Each path is a new rotation, seen through one point. The rows after it are directions, each followed by how far the rotation turns it, in degrees per step (0 if it stays put).
Each turn is a multiple of 5 degrees from 10 to 175, or 0.
Each row of a path follows its step; steps can be skipped.
path 1
step 0: |  34 |  13 |  -9 | -40 |  24 |  13 | -33 |  36 |  -6 |   8 | -57 |  52 |  -2 |   7 |  40 | -18 |   0 | -41 |  47 |   2 |  12 |  -2 |  29 | -13 |  35 | -18 |   0 |  24 |  -2 |  13 |   7 | -29 |  39 |  -5 |  15 |  10 |  23 | -11 |  -9 |  -8 | -32 |   0 |  18 |  13 |  -9 |  -3 |  29 |   3 |   7 |  21 |  24 |  34 | -15 |
step 3: |   8 | -11 | -23 |  43 |  40 | -12 |   8 |  34 | -40 |   8 |  -5 |  14 |   8 |  45 | -20 |   4 |   7 |  -7 |   6 | -32 | -11 |  -1 | -51 |   9 |  31 | -48 |  22 |  -9 |  21 |  -5 |   2 |   3 |  11 |  18 |  -4 | -10 |  15 | -42 |  28 | -14 | -27 |  16 |  30 |  32 |   9 | -13 |  18 |  21 |  -9 |  26 |  -9 |   5 | -56 |
step 5: |  13 |  -3 |   3 |  -3 |  40 |   6 | -42 | -19 |   8 |  -9 |  34 |  -8 | -10 |  -7 |   0 |  41 |  -1 | -15 |   8 | -13 |  45 |   6 |  13 | -11 | -13 | -54 |  10 | -15 |  -6 |  -9 |  50 | -26 |  22 | -35 |  13 |  15 |  -6 | -34 |   8 |  16 |  36 |   5 | -29 |  41 |  32 |   9 |   9 | -54 |  11 |   6 |  32 |  11 |   2 |
step 7: | -23 |   0 | -24 |  -6 |  18 |  -1 | -22 |  31 | -20 |  -9 | -47 |  -4 | -31 |  28 |  -4 | -19 |  29 |  -7 |  33 |  24 | -13 |  11 |  17 |  -7 | -21 | -39 | -15 |  27 | -24 |  10 |  -3 | -60 |   3 |   1 |   7 |   8 | -41 | -48 |  11 |   6 | -21 |  22 |  12 | -13 |  18 | -30 |  -5 |  17 | -13 |  15 | -31 |  -9 | -53 |
step 8: |   8 | -45 | -23 |  -9 |  40 |  16 |   1 | -11 |   1 | -15 |  -7 |  39 | -30 | -42 |   0 | -12 |  -4 |   6 |  20 | -22 |  11 |  23 |  56 |   7 |   1 |  -6 |  46 | -11 |  22 |  17 |  27 | -34 | -11 | -11 |  18 |   7 |   9 | -12 | -34 |   9 | -38 |  10 |  43 |  13 |   9 |  -6 |   5 |  21 |  40 |   2 |  21 |  39 | -28 |
step 9: |  18 |  21 | -35 | -21 |  27 |  29 | -44 |  -1 | -36 | -26 |  39 |  16 |  27 |   4 |   6 | -25 | -19 | -11 |  26 | -12 |  44 |  12 | -15 | -12 |   6 |   0 |   3 | -25 |  18 | -20 |  25 |  -3 |  20 | -15 |  -5 |   5 |   7 | -24 |  26 |  64 |  -8 |  16 |  22 | -13 | -16 | -28 |  -1 |  -1 | -26 |  42 |  34 |  19 |  23 |
step 10: | -35 |   5 | -30 |  -1 |   6 | -38 |  21 |  39 | -16 | -10 |   9 |  14 | -30 |  29 |   9 |  10 | -20 | -70 | -16 | -40 |  18 |   6 |  -5 | -22 |   3 | -29 |   8 |  16 | -19 | -47 |  26 |   9 | -16 |  32 |  29 |  25 |  -7 | -27 |  19 |  28 | -16 | -29 |   8 |   1 | -21 |   4 |  29 | -11 |   5 |  38 | -27 |   6 |  -9 |
step 12: |  28 | -16 | -26 |  -1 |   1 | -27 | -17 |  12 |  40 | -10 |  17 |  34 | -31 |  -6 |  11 | -12 | -16 | -27 |  40 |  -3 |  15 |  11 |   7 |   1 |  43 | -60 | -19 | -14 |  45 |  22 |  -6 |  -4 |  44 |  -6 | -34 |  -8 | -17 | -24 | -12 | -15 | -16 |  47 |  11 |  38 |   2 |   6 |   2 | -25 |   8 |  16 |  28 |  27 | -14 |
step 13: |   2 |  -9 |  14 |  49 |  30 |  17 |   3 | -12 |   6 | -23 |  21 |  -6 | -17 |   6 |   9 | -49 | -39 | -11 |  19 | -32 |  51 |  12 | -31 |   7 | -16 | -15 | -24 | -17 |  -4 |  12 |  32 | -30 |   3 | -24 |   7 |  52 | -28 | -19 |  25 |  40 |   0 |  -3 | -17 |  23 |  35 |  34 |  -2 |  10 | -10 |  32 |  -5 |   0 | -11 |
step 14: |  38 |  -4 | -31 |   2 |  25 |  -4 | -15 |   9 | -35 |  30 |   4 | -33 |  -2 |  10 | -13 |  37 | -15 | -36 | -23 |  -6 |  -5 |   3 |   0 |  44 | -24 | -38 | -10 |  -9 |  -2 |   5 |  17 | -23 | -33 | -12 |  40 |  -7 |  -6 | -72 |   8 |   9 | -15 |  -3 |  38 | -12 |  20 |  13 | -12 | -24 |   7 |  35 | -40 |  14 | -13 |
step 15: |  -3 |  -2 | -29 |   2 |  16 |   9 | -18 |  30 | -33 |  24 | -10 |  17 |  -1 |  20 |  20 | -31 |  23 |   7 |   6 |  18 | -29 |  -5 |   9 |   5 |  16 |  -2 |  20 |  -2 |   0 | -43 |  52 | -52 |  -5 | -16 | -15 |  -6 |   5 | -24 |  15 |  -3 | -25 |  26 |  32 |  45 |   3 |  -5 |  27 | -21 |  16 |   2 |  31 | -15 | -71 |
Directions:
| -15 |   1 |   3 |  -1 |  -9 |  -5 |   0 |  12 |   7 |   8 |  -7 |  11 |  -5 |   7 |  -3 |  -8 |  -1 |   1 |  -2 |  -1 |  -7 |   4 |  -8 |  -9 |   3 |   8 | -12 |  -9 |   7 |   4 |  -2 |   4 |  -1 |  -9 |   5 |   0 |   2 |  -2 |  11 |   4 |  -2 |   2 |  -7 | -13 |  10 |  -3 |   5 |  -2 |  -1 |  12 |  14 |   2 |  -5 | => 120
|  -7 |   6 |   1 |  -8 |  -1 |  -1 |   9 |   6 |  -8 |   5 |  -2 |  12 |   0 |  -7 |  -1 |  11 |  14 | -15 |   2 |  -5 |   8 |  -5 |   2 |  -2 |  -1 |   2 |   3 |  -3 |  -2 |   1 |   4 |  -3 |   7 | -13 | -14 |   9 | -10 |  10 |   2 |  -8 |   0 |   0 |  -6 |   5 |  -4 |   4 |  -8 |  -9 |  -2 |   4 |  -6 |   2 | -13 | => 145
|   4 |   2 |   9 |   2 |   4 |   2 |  -4 |  -5 |   0 |  -1 |  -9 |  10 |  -5 |   6 |   0 |  -7 | -17 |   4 |   5 |   1 |   3 |   9 | -10 |   0 |  16 |   3 |   4 |  12 |  -2 |  -9 |  -5 |  -2 |   0 |   0 |   2 |  -5 |  -5 |   8 |  12 |  -2 |  11 |  -2 |   5 |   3 | -11 |  -7 | -14 |  -9 |   0 |   6 |  -9 |   4 |  -7 | => 115
|   1 |   1 |  -1 |  -1 |   0 | -14 |   6 |   5 |  -3 |   2 |   9 | -11 |  -1 |  22 |   1 |   3 |   6 |  -4 |   4 |   4 |   1 |   2 |  -9 |  10 | -13 |   8 |  -3 |  -5 |  -5 | -17 |   2 |  -1 |  -9 |  -1 |   8 |   6 |  -5 |   2 |  -2 |  -9 |  -6 |  -6 |   1 |   1 |  -2 | -12 |  -9 |  -4 |   4 |   0 |   3 |   8 |   5 | => 90
|  12 |   2 |  -1 | -10 |   1 |   8 |  -3 | -10 |  -6 |   2 |  -9 |  -6 |   0 |   4 |   3 |   7 |  -1 |   4 | -10 | -12 |   2 |  -6 |   1 |  -5 |   0 |  -6 |   8 |  -2 |   3 |   8 |  -9 |  12 |  -4 | -15 |   9 |   5 |   5 |  -5 |   8 |  -8 |  -1 |  -9 |   2 |   0 |   6 |  -2 |  -6 |   2 |  10 |  -7 |   8 |  15 |  -6 | => 125
|  -1 |   1 |   3 |  -2 |  -1 |   1 |  12 |  -2 |  12 |  -9 |   3 | -11 |  10 |   1 |   0 |   8 |  -1 |   1 |   2 |  -3 |   9 | -12 | -13 |  -8 |   3 |   2 |   7 |   2 |  -1 |  -4 |  -2 |   1 |   2 |   0 |   4 |   8 |  -9 |   6 |  13 |   9 |   0 |  17 |  12 |  -5 |   9 |   7 |   9 |   1 |  -5 |   7 |  -7 |   8 |   6 | => 100
|   1 |   2 |  10 |   4 |  12 |  -1 |  -8 |   3 |   4 |  -1 |   0 |  -2 |   3 |   1 |  -3 |   2 |  -3 |   3 |   0 |  -3 |  -4 |  -7 |  -3 |  23 |   4 |   0 |  -6 |   7 |   3 |   6 |  10 |  13 | -14 |  -7 |  -2 |   5 |  -8 |  -5 |   8 | -12 |  -3 |  10 |  -6 |   2 |  -7 |   9 |  10 |  -5 |  -1 |  -1 |   4 |  -7 |  -3 | => 35
path 2
step 0: |  60 |  25 |  -6 | -23 |  14 | -18 | -50 |  13 | -26 | -19 |  -9 |  36 |  32 |   0 | -28 |  -6 | -15 |  25 |  -4 | -21 |   2 |  35 | -25 | -22 | -36 |  -5 | -23 |   6 | -20 |  23 | -16 |  37 |   0 | -15 |  24 |  11 |  31 |  -7 |  18 | -54 |  18 |  27 |   5 | -28 | -51 |  21 |   5 |   1 |  10 |  -3 |   2 |  11 |   7 |
step 1: |  47 | -11 |  23 |  12 |   6 | -30 |   0 |   8 | -15 |   9 |  36 |  22 | -38 |  -5 |  22 | -12 | -17 | -40 |  -3 |   8 |  -3 |  28 | -22 |  -1 | -35 | -20 |   9 |  17 |   3 |  33 |  27 |  49 |  47 | -14 |   7 |  -1 | -33 | -27 | -21 | -16 |  -9 |  12 |   3 |  22 |   0 | -50 |  -2 |  10 |  44 |  26 |  -2 |  -2 | -44 |
step 2: |  -3 |  11 |  -6 | -32 |  13 | -33 |  -7 |   3 |  41 |   6 |  26 | -19 |  -5 | -23 |  -8 |  21 |  -8 | -12 |  13 | -14 |  21 |  11 |  26 |  -1 | -13 |   7 | -24 |  -6 | -22 | -18 |  38 |   3 |  57 |   9 |  -3 |  -4 |  -7 |  18 |  65 | -19 | -60 |  20 |  -2 | -14 |  -3 |  24 | -51 |  22 |   9 |   2 |  -2 |  -7 | -54 |
step 3: |  18 |  25 |   1 | -33 | -50 |  35 | -45 |  23 | -13 |  -2 |  37 | -14 | -16 |   4 |   8 |  13 | -39 |  26 |  -4 |  -7 |  37 | -12 |   1 | -11 | -20 |  10 | -25 | -73 |   6 |   3 | -10 |  50 |  -1 |   1 | -11 |   5 | -34 |  18 |   6 |  -3 |   5 | -23 |   3 |   1 |  -6 | -11 | -23 |  55 |   6 | -32 |  -9 | -18 |  10 |
step 4: |   4 |   7 | -28 |  12 |  13 | -39 |   7 |  43 | -41 |  29 |  19 |  21 |   0 | -10 |  70 | -12 | -43 |  17 |  21 |  13 |   7 | -10 | -27 |  -7 |  11 | -19 |  -1 | -35 |   5 | -13 |  29 |  -1 |   5 |  -7 |  12 | -13 |  12 | -19 | -11 |   5 |   6 |  37 | -28 |   4 |   9 |  34 | -11 |  32 |  11 | -30 | -54 |  41 |  -4 |
step 6: |   1 |  -6 |  34 |  10 |  11 | -49 | -36 |   0 |  17 |  30 | -23 | -34 |  -8 | -12 |  14 |   4 |   4 |  16 | -12 |  30 |  -9 |  10 |  14 | -28 |  30 |  10 | -30 | -30 |  22 |  33 | -11 |  16 |  -8 | -15 |  -6 |  -1 |   2 | -31 |  42 |  23 |  -6 |  -6 |   3 | -82 | -33 |   5 |  15 |  35 |  17 | -16 |   6 | -18 |  33 |
step 8: |  -9 |  20 | -18 |   3 | -16 | -29 |  24 |  -7 |  34 |  25 |  -4 |  36 |  -9 |  -9 | -36 |   3 | -36 | -20 |  12 |  22 | -22 | -12 |   1 |   9 |   2 | -26 | -63 |  12 | -16 |  10 |  17 |  18 | -27 | -50 |  16 |  15 |  49 | -32 |  20 | -26 | -38 | -31 |  11 |  18 |   0 | -14 |  12 |  -6 |  33 | -29 | -17 |  13 | -25 |
step 10: |  -9 |  16 |  39 |   5 |   3 | -26 | -25 |  40 |  -5 | -19 |  50 |  -5 |  24 |  -3 |  18 |  -9 | -31 | -19 |  16 |  21 | -10 |  46 | -48 | -12 | -32 |  28 |  34 | -14 |   8 | -20 | -19 |  28 |  -3 | -53 |  30 |  -6 |   7 | -15 |  36 | -37 |  -4 |   6 |  20 | -13 |  16 | -24 | -28 |  -2 |  19 |  15 |  20 |  19 |   1 |
step 11: |  50 |  -9 |   6 | -25 | -21 | -12 |  14 |  29 |  -1 |  -6 |  15 |  35 | -26 |  -2 |  16 |  -6 |  22 | -51 | -19 |   7 |  51 |  -2 |  11 | -12 |  33 |   1 |  19 | -38 | -18 |   7 |   1 |  29 |  15 | -14 |   4 |  20 |  18 | -26 |  40 |  11 | -36 |   0 |   2 |  21 |  46 |  16 | -47 | -20 |  13 |   1 | -18 |  -9 | -45 |
step 12: |  -3 |  29 | -16 | -16 |  48 |  16 | -18 |  18 |  49 |  27 |   3 |  19 | -16 |   3 |   4 |  27 | -68 |  13 |  19 | -38 |  55 |  28 | -15 |   7 |  16 |  29 |   4 | -39 |  -7 |  51 | -13 |  21 |  -2 |  26 |  -3 | -24 |  15 |  -2 |  25 |   9 | -13 | -18 |  -7 |   1 | -10 |  18 | -13 |  16 |   0 | -21 |  18 |  -6 | -17 |
step 13: |  17 | -42 |   4 |   6 | -10 |  -2 | -19 |  60 |  -6 |   7 |   3 | -30 |  21 | -24 |  45 | -36 | -38 |  -9 |   2 | -11 |  12 |  19 |   4 |  15 |   5 | -45 | -21 | -30 | -22 |   1 | -28 |  50 | -11 |  16 |   7 | -23 |  -3 | -24 |  -2 | -19 |  48 |  31 | -16 |  22 | -49 |   6 | -25 |   5 |   5 | -21 |  -6 | -20 |  10 |
Directions:
|  -6 |  12 |  -7 |   1 |   0 |   2 |  -6 |   6 |   4 |  -2 |   0 | -14 |  -2 |   3 |  -3 |  -9 |  -2 |  -6 |  -8 |   4 |  -4 |   9 | -15 |   0 |   7 |   0 |  -6 |  -4 |   4 |   2 |  10 |  -9 |  -1 |  -1 |   2 |  -8 |  -2 |  -6 |   3 |   1 | -11 |   1 |   9 |  -8 | -12 |  11 |   6 | -11 |  -1 |  -4 |  -4 |  16 |  -6 | => 170
|   0 |  -2 |  -3 |  -1 |  -3 |  -6 | -14 | -12 |   3 |  -1 |  -5 |  10 |  -5 |  -7 | -18 |  -4 |   5 |  -4 |  -3 |   0 | -19 |   2 |   1 |  -4 | -13 |  -6 |  -2 |  10 |  -7 |   3 |   8 |   6 |   7 |  -2 |   8 |  -1 |  -3 |  -3 |   6 | -10 |  -4 |  -5 |  -3 |   4 |   1 |  -3 |  11 |  -2 |   2 |   6 |  -1 |   4 |  12 | => 45
| -13 |  14 |  13 |   8 |  13 |   2 |  -5 | -11 |   4 |  -6 |   8 |   8 |   0 |   0 |   8 |  18 |  -6 |   1 |   4 |   8 |   3 |  -1 |  -1 |   1 |   2 |  -5 |  -7 |  -4 |  -8 |   1 |  -4 |  -8 |   6 |  -6 |   9 | -10 |   6 |   0 |  -3 |  -7 |   2 |  -3 |  -1 |  -8 |   4 |   6 |   6 |  -1 |  10 |   4 |  -4 |  -4 |   2 | => 175
| -11 |  -4 |  -2 |  -1 |  10 |   8 | -21 |  -6 |  -6 |  -2 | -11 | -14 |  -3 |  -1 |  11 | -10 |   0 |   8 |  -8 |  -4 |   6 |  -9 |  -7 |  -2 |  -5 |   4 |  -4 |  -2 |   0 |  -7 |  -4 |   1 |  -1 |  -1 |   0 |  11 |   3 |  -3 |   9 | -12 |   8 |  -6 |  -3 |  -4 |  -4 |  -5 |  -6 |   3 |   3 |  -2 |  11 |  -3 |   0 | => 110
|  -5 |   7 |  -1 |   2 |  12 |  -2 |   2 |  -4 | -12 |  17 |  -4 |   6 |  -9 |   2 |  13 |  -7 |   6 |  -2 |  -1 |  -5 |  -6 |  10 |  -4 |  -7 |   8 |   2 |   1 |   0 |  -4 |   9 |   2 |  -6 |  11 |   4 | -12 |   2 |  -7 |   5 |   4 |  13 |  -2 |  -3 |  -8 |   5 |  10 |   1 |   6 |  10 |   3 |   2 |   5 |   6 |   1 | => 140
|  -5 |   4 |  -2 |   4 |   3 |  -4 |   1 |  -8 |  -7 |   6 |   5 |   0 |  -8 |   0 |   3 |  -3 |  -3 |   8 |  -3 |   4 |  18 |   0 |   9 |  10 |   0 | -10 |   2 |  14 |   9 |   5 |   6 |   3 |  -5 |   2 |   5 |  12 |  -4 | -10 |   0 |  -7 | -13 |   8 |  -1 |   5 |  14 |   0 |   0 | -15 |  -2 |  -5 |   0 |   4 |  -1 | => 110
|  -5 |   1 |   3 |   7 | -11 |  -9 |  10 |   3 |   0 |  -8 |   2 |  -4 |  -5 |  -9 |  10 |   2 |   9 |   1 |  -8 |  -5 |   3 |   6 |  15 |   0 |  -3 |  21 |   0 |  -6 |   6 |  -3 |   3 |  -4 |  12 |  -4 |   1 |  -4 |  -6 |  -5 |  11 |  -4 |  -2 |   1 |   2 |  -8 |  -2 |  -9 |   4 |  -9 |   2 |  12 |   6 |  -4 |   5 | => 85
|  -3 |  -2 |  -3 |   3 |  -5 |  -8 | -11 | -11 |   2 |  -1 |   7 | -10 |   2 |   8 |  -4 |   5 |  10 |  -6 |  11 |   6 |   0 |  10 |  -2 |  -1 |   2 |  -5 |  -1 |  -8 |  -8 | -11 |  -6 |   0 |  -4 |   2 |   7 |  11 | -16 |   1 |  10 |  16 |   0 |   3 |  11 |  -7 |  11 |   0 |  -8 |   1 |  -2 |   3 |   0 |  -6 |   1 | => 90
